0: [-0.6  0.1  0.7 -1.7  0.4  0.6  1.3 -0.4  0.2  0.6  0.5  1.4  0.5  0.9
  0.  -0.5]
1: [-0.6  1.6  0.2  1.3 -1.7  0.6 -0.7  1.2 -0.8  0.6 -0.7 -1.4  0.5  0.6
  0.2  1.9]
2: [ 1.6 -1.9 -0.1  1.1  0.8 -1.8 -0.4 -1.9 -0.1 -1.6  2.2 -0.1  1.4 -2.
 -1.  -1.3]
3: [-0.6  1.5 -0.8  1.4  0.2  0.6 -0.3  1.1  0.9  0.6 -1.4 -1.1 -0.8  0.5
 -0.7 -0.1]
4: [-0.6  0.1  0.7 -1.6  0.5  0.6  1.3 -0.4  0.3  0.6  0.5  1.4  0.5  0.9
  0.1 -0.5]
5: [-0.6  0.9  2.1 -0.5 -0.4  0.6 -0.3  0.  -0.2  0.6  0.2  0.4 -0.1 -0.7
 -0.8 -1. ]
6: [ 1.6 -1.3 -1.6  0.4 -0.1 -1.8  0.7  1.  -0.8 -1.6 -0.8 -0.1 -0.5 -0.5
  2.6  1.9]
7: [-0.6 -0.6  0.   0.9  0.3  0.6 -1.1  0.6  1.3  0.6 -0.4 -1.1 -1.8 -2.2
 -0.1 -0.4]
8: [-0.6 -0.5  0.   0.8  0.2  0.6 -1.1  0.6  1.4  0.6 -0.4 -1.2 -1.7 -2.1
 -0.1 -0.4]
9: [-0.6 -1.3 -1.3 -0.3  1.1 -1.8  0.5  0.4  1.7  0.6 -0.1 -0.1 -0.8 -0.6
  0.6  0.1]
10: [ 1.6 -2.   0.  -0.5  0.4 -1.8  0.3 -2.1 -1.  -1.6  2.1  0.9  2.4 -1.2
  0.8  0.2]
11: [-0.6  0.3 -0.5  0.8  0.1  0.6 -0.3  0.4  0.8  0.6 -0.4 -1.  -0.9 -0.1
 -1.4 -1.1]
12: [-0.6  0.4  0.7  0.7 -1.9  0.6 -0.7  0.7 -1.1 -1.6  0.2 -1.3  0.2  0.1
 -0.5  0.9]
13: [-0.6  1.6  0.1  1.1 -1.7  0.6 -0.8  1.2 -0.8  0.6 -0.7 -1.3  0.4  0.6
  0.2  1.8]
14: [ 1.6 -0.7 -1.3  0.8  0.6  0.6 -0.5 -0.7 -0.4 -1.6 -1.4  0.6 -0.2 -0.1
  0.9  0.3]
15: [-0.6  0.1  0.7 -1.8  0.5 -1.8  1.3 -0.3  0.3  0.6  0.5  1.4  0.5  0.9
  0.  -0.5]
16: [ 1.6  0.4  0.6  0.5  0.3  0.6 -0.2  0.9  1.9  0.6  0.   0.1 -0.6  0.2
 -1.6 -1. ]
17: [ 1.6 -1.3 -2.8  1.3  1.8  0.6  0.4 -0.7  0.9 -1.6 -1.1  0.8 -0.1  0.7
 -0.1 -0.7]
18: [-0.6 -0.8  0.2 -1.2  0.5 -1.8  0.4 -0.4 -0.4  0.6  0.   0.1 -0.4 -1.4
  1.5  0.1]
19: [-0.6 -1.3 -1.3 -0.3  1.2 -1.8  0.5  0.3  1.6  0.6 -0.1 -0.1 -1.1 -0.5
  0.7  0.1]
20: [-0.6  1.6  0.1  1.2 -1.7  0.6 -0.7  1.2 -0.9  0.6 -0.7 -1.4  0.5  0.6
  0.2  1.8]
21: [-0.6 -1.6 -0.5 -0.3  0.4 -1.8 -1.2 -1.9 -1.1 -1.6  0.  -0.4  0.4 -2.5
  1.3  0.1]
22: [-0.6  1.6  0.2  1.2 -1.7  0.6 -0.8  1.1 -0.8  0.6 -0.7 -1.4  0.5  0.6
  0.2  1.8]
23: [-0.6 -1.7 -0.5 -0.7  0.9 -1.8 -0.3 -2.7 -1.9 -1.6  0.6  0.1  0.3 -2.5
  1.1 -0.9]
24: [ 1.6  0.1 -0.6 -0.4  0.6  0.6  1.1  0.8  0.3  0.6 -1.4  1.2 -0.8  0.9
  1.2  0.3]
25: [-0.6 -1.3 -1.4 -0.3  1.1 -1.8  0.5  0.4  1.7  0.6 -0.1 -0.1 -1.  -0.5
  0.6  0.1]
26: [-0.6  0.8  0.6  1.3 -1.5  0.6 -1.6  1.6 -0.3  0.6 -0.7 -1.6  0.5 -1.5
  1.6  2.5]
27: [-0.6  1.6  0.2  1.2 -1.7  0.6 -0.8  1.1 -0.9  0.6 -0.7 -1.4  0.5  0.6
  0.3  1.9]
28: [-0.6  0.5  0.9  0.1  0.4  0.6 -1.3  0.4  1.7  0.6  1.7  0.1 -1.3  1.1
 -1.9 -1.4]
29: [-0.6  0.8  1.1 -0.1 -0.7  0.6 -0.3 -0.3 -1.4  0.6 -0.3 -0.7 -0.7 -1.
 -0.6 -1.1]

[ 1.6  0.1 -0.6 -0.3  0.6  0.6  1.1  0.9  0.2  0.6 -1.4  1.1 -0.7  0.9
  1.2  0.3] 24 14 4 0 16
[-0.6  0.5  0.9  0.2  0.4  0.6 -1.2  0.4  1.7  0.6  1.8  0.1 -1.2  1.1
 -2.  -1.4] 28 16 11 5 3
[-0.6  0.3 -0.4  0.8  0.1  0.6 -0.3  0.5  0.7  0.6 -0.5 -1.  -1.1 -0.1
 -1.4 -1.1] 11 3 8 7 16
[-0.6  0.  -1.6  0.1  0.4  0.6  1.   0.5 -1.   0.6 -1.9  0.1 -1.   0.6
  1.3  0.3] 24 3 14 11 19
[ 1.6  0.4  0.6  0.5  0.3  0.6 -0.2  0.8  2.   0.6  0.1  0.2 -0.8  0.1
 -1.6 -1. ] 16 11 28 3 5
[ 1.6  0.1 -0.6 -0.3  0.6  0.6  1.1  0.9  0.2  0.6 -1.4  1.2 -0.7  0.9
  1.1  0.3] 24 14 4 0 16
[ 1.6  0.4  0.6  0.5  0.3  0.6 -0.2  0.8  1.9  0.6  0.   0.1 -0.3  0.2
 -1.6 -1. ] 16 11 28 3 5
[-0.6  0.4  0.7  0.7 -1.8  0.6 -0.7  0.7 -1.  -1.6  0.2 -1.3  0.2  0.
 -0.5  0.9] 12 22 13 20 27
[ 1.6  0.5  1.6  0.3 -1.5  0.6 -0.6  1.   0.3 -1.6  0.7 -0.1  0.6  0.3
 -0.6  1. ] 12 16 5 13 22
[-0.6  0.4  0.8 -0.4  0.9  0.6 -0.4 -0.5  0.9  0.6  2.2  0.3 -1.3  1.1
 -2.2 -2.4] 28 11 16 5 4
[ 1.6 -1.3 -1.7  0.5 -0.2 -1.8  0.7  1.1 -0.8 -1.6 -0.8 -0.2 -0.3 -0.4
  2.6  1.9] 6 14 24 18 19
[-0.6  0.9  1.2  0.2 -1.2  0.6 -1.2  0.4 -0.6  0.6 -0.8 -1.1 -1.1 -0.9
 -0.4 -0.1] 29 5 11 12 8
[-0.6  0.9  1.1  0.2 -1.2  0.6 -1.2  0.3 -0.6  0.6 -0.8 -1.  -1.1 -0.8
 -0.4 -0.1] 29 5 11 12 13
[-0.6 -0.7  0.1 -0.9 -0.1 -1.8 -0.4  0.4  0.4  0.6 -0.5 -0.2 -0.6 -1.3
  1.7  1.1] 18 9 19 25 8
[ 1.6  0.4  0.6  0.5  0.3  0.6 -0.2  0.8  1.9  0.6  0.   0.1 -0.6  0.2
 -1.6 -1. ] 16 11 28 3 5
[ 1.6 -1.3 -2.8  1.4  1.8 -1.8  0.4 -0.7  0.9 -1.6 -1.   0.7 -0.1  0.7
 -0.1 -0.7] 17 14 25 19 9
[-0.6  0.9  1.1  0.3 -1.2  0.6 -1.2  0.4 -0.5  0.6 -0.8 -1.1 -1.1 -1.
 -0.4 -0.1] 29 5 11 8 12
[-0.6  0.4  0.6  0.6 -1.9  0.6 -0.7  0.8 -0.9 -1.6  0.2 -1.2  0.2  0.1
 -0.5  0.9] 12 13 22 20 27
[ 1.6 -0.7 -1.2  0.7  0.6 -1.8 -0.5 -0.7 -0.4 -1.6 -1.4  0.6  0.1 -0.2
  1.   0.3] 14 6 17 21 18
[-0.6  0.9  2.1 -0.4 -0.4  0.6 -0.3 -0.1 -0.1  0.6  0.2  0.4 -0.4 -0.8
 -0.8 -1. ] 5 29 11 0 4
[-0.6  0.8  1.1 -0.3 -0.6  0.6 -0.3 -0.4 -1.3  0.6 -0.3 -0.7 -0.8 -1.
 -0.6 -1. ] 29 5 11 12 8
[-0.6  1.2  1.1  0.8 -0.9  0.6 -2.1  1.1  0.1  0.6 -1.7 -1.3 -0.7 -2.5
  1.7  1.6] 26 8 13 27 22
[-0.6  0.3 -0.4  0.7  0.1  0.6 -0.3  0.4  0.7  0.6 -0.4 -1.  -1.2  0.
 -1.5 -1.1] 11 3 8 16 7
[-0.6  0.3 -0.4  0.8  0.   0.6 -0.3  0.4  0.7  0.6 -0.5 -1.1 -1.5  0.
 -1.5 -1.1] 11 3 8 7 16
[ 1.6 -0.7 -1.3  0.6  0.6  0.6 -0.5 -0.6 -0.5 -1.6 -1.4  0.7 -0.1 -0.1
  1.   0.3] 14 17 24 6 21
[-0.6  0.  -1.6  0.   0.3  0.6  1.   0.4 -0.9  0.6 -1.9  0.1 -1.2  0.7
  1.4  0.3] 24 3 14 19 11
[-0.6  0.3 -0.4  0.7  0.1  0.6 -0.3  0.3  0.8  0.6 -0.5 -1.  -1.6  0.
 -1.5 -1.1] 11 3 8 7 16
